In the rows, 128 means zero.
A single turn carries every row of the set below to another of its rows. Some are shown first; where does it send the rows asked next?
q285: [146 124 115 145 137 135 136 144 124 112 163 126 126 143 166 148]
q994: [128  98 130 128 153 106 112 130 120 167 147 146 135 133 115 110]
q413: [114 131 116 134 153 127 146  97 106 157 136 148 142 152 117 141]
q583: [114 120 139 133 152 118 137 106 153 122 143 157 106 142 122 129]
q261: [126  92 119 135 140 125 138 119 107 118 158 119 145 144  99 114]
q631: [143 111 118 139 155 131 156 151 119 127 174 127 152 141 157 150]
q352: [146 125 137 127 143 133 163 135 138 133 158 158 146 135 167 147]
q697: [119 105 142 153 145 129 113 125 109 133 159 130 101 136 112 140]
q886: [141 124 131 149 152 133 157 150 141 113 161 134 127 141 157 151]
q435: [134 128 128 154 152 127 160 144 128 106 165 126 125 133 154 147]
q834: [148 122 119 142 134 142 141 139 104 118 169 128 140 136 161 146]
q415: [144 109 118 126 155 126 155 144 115 132 169 131 161 136 166 139]
q24: [141 119 126 133 157 115 142 150 143 132 160 143 129 139 175 150]
q624: [120 125 141 154 153 124 123 116  99 160 134 141 115 149 115 149]
q177: [124 123 131 141 137 125 105 119 120 152 142 153 111 137 114 120]
q76: [152 120 124 129 138 138 155 145 131 128 156 148 148 148 164 145]
q755: [140 118 139 138 155 117 141 141 140 126 159 144 121 134 172 148]
q229: [122 100 118 109 143 137 133 103 108 156 162 156 149 141 122 130]
q377: [113 127 123 140 161 101 153  98 131 130 119 139 132 150 116 124]
q870: [110 117 124 136 155 118 156 122 142 141 144 157 132 133  96 119]
q545: [136 105 154 142 155 107 129 128 113 164 121 143 137 150 123 133]
q3: [132 107 132 146 156 101 136 117 109 134 121 120 148 154 112 115]
q292: [133  85 154 119 153 111 139 132 139 155 140 159 139 140 123 124]
q812: [114 100 121 143 162 104 137 133 125 140 152 129 132 133 100 110]
q448: [124 123 119 133 130 144 137 112 117 149 148 156 134 141  97 120]

q886 goes to q631
q755 goes to q834
Now find these:
q448 goes to q870
q3 goes to q545
q292 goes to q697

A single turn carries every row of the set below to another of its rows. Some are shown first; where does it send the rows asked next?
q943: [161 105 152 149 140 136 144 142 134 121 136 138 117 130 131 113]
q782: [138 122 135 141 139 149 112 146 137 143 140 107 133 146 126 152]
q8: [162 133 108 151 135 135 144 140 117 145 107 117 118 128 139 100]
q149: [152 132 111 151 143 137 140 131 114 142 102 111 116 134 133  91]
q984: [126 157 109 127 121 109 146 129 137 140 121  95 136 132 116 149]
q989: [168 113 153 147 126 135 147 151 137 122 131 138 123 127 133 121]
q751: [104 114 120 122 148 116 142 132 116 114 127 119 158 143 121 125]
q872: [150 149 144 116 115 115 152 121 127 122 129 145 131 126 115 142]
q863: [107 106 105 124 150 114 141 129 118 117 116 124 150 146 144 120]
q74: [126 145 101 150 129 108 137 124 109 131 110  93 118 127 143 118]
q280: [126 111 117 150 148 131 101 132 132 129 127  99 113 138 144 139]
q468: [147 129 134  99 151 134 137 145 119 119 113 131 123 160 153 120]
q19: [158 136 116 129 128 137 148 144 144 162 118 123 136 139 111 119]
q100: [125 147 120 148 126 109 154 101 109 128 109 119 135 118 143 123]
q354: [130 138 146 102 153 135 139 144 111 116 125 120 146 155 111 128]
q560: [123 144 143 136 119 100 151 105 112 116 122 126 137 114 131 138]
q556: [144 130 152 128 118 114 148 143 150 114 142 123 132 132 117 154]
q45: [116 130 140 144 118  98 139 126 126  97 138 105 120 126 138 144]
q237: [165 137 132 139 121 130 153 122 135 117 120 156 124 128 137 116]
q133: [114 116 124 143 122 128 102 138 140 117 110  92 124 143 128 124]
q525: [115 130 130 115 157 126 143 135 111 118 130 117 158 149 109 131]
q548: [113 125 143 133 118 104 141 121 127 104 135 106 121 135 139 155]
q533: [124 150 109 119 115 116 145 130 138 145 119  99 133 141 115 147]
q440: [120 123 139 137 114 138 110 148 146 128 122  95 138 149 116 135]
q124: [141 120 150 126 119 123 147 142 150 123 148 132 133 137 119 153]
q279: [131 113 134 142 126 133  99 145 136 129 113 103 115 146 138 106]
q254: [156 144 112 150 130 128 153 112 126 128 107 141 128 125 148 106]
q892: [138 132 132 157 126 116 156 107 118 111 114 136 132 120 155 115]
q121: [147 115 131 147 151 144 104 144 132 147 133 112 114 141 143 132]
q278: [120 102 111 118 143 116 139 135 121 116 111 131 138 150 159 117]
q509: [166 157 121 122 121 126 153 122 133 135 119 149 128 129 119 126]
q931: [135 113 143 159 137 120 138 122 109  98 125 113 106 127 152 119]
q297: [144 140 140  99 155 141 137 145 114 121 120 128 131 160 131 127]
q617: [163 145 117 130 128 134 150 148 145 154 117 119 136 136 109 131]
q323: [140 112 141 162 129 116 139 135 112 101 123 121 110 122 154 114]
q496: [135 158 129 120 118 106 151 110 118 136 119 126 136 121 113 143]
q337: [138 120 148 139 119 144 108 155 141 140 121 108 129 150 126 115]
q666: [120 120 120 146 141 135 110 133 137 128 135  97 128 140 130 160]
q39: [119 145 105 141 128 113 138 119 109 128 103  88 117 134 138 123]
q672: [139 116 115 108 148 127 136 139 123 121 108 134 127 154 164 117]

q440 goes to q782
q254 goes to q892
Now find these:
q8 goes to q323
q354 goes to q297
q124 goes to q19

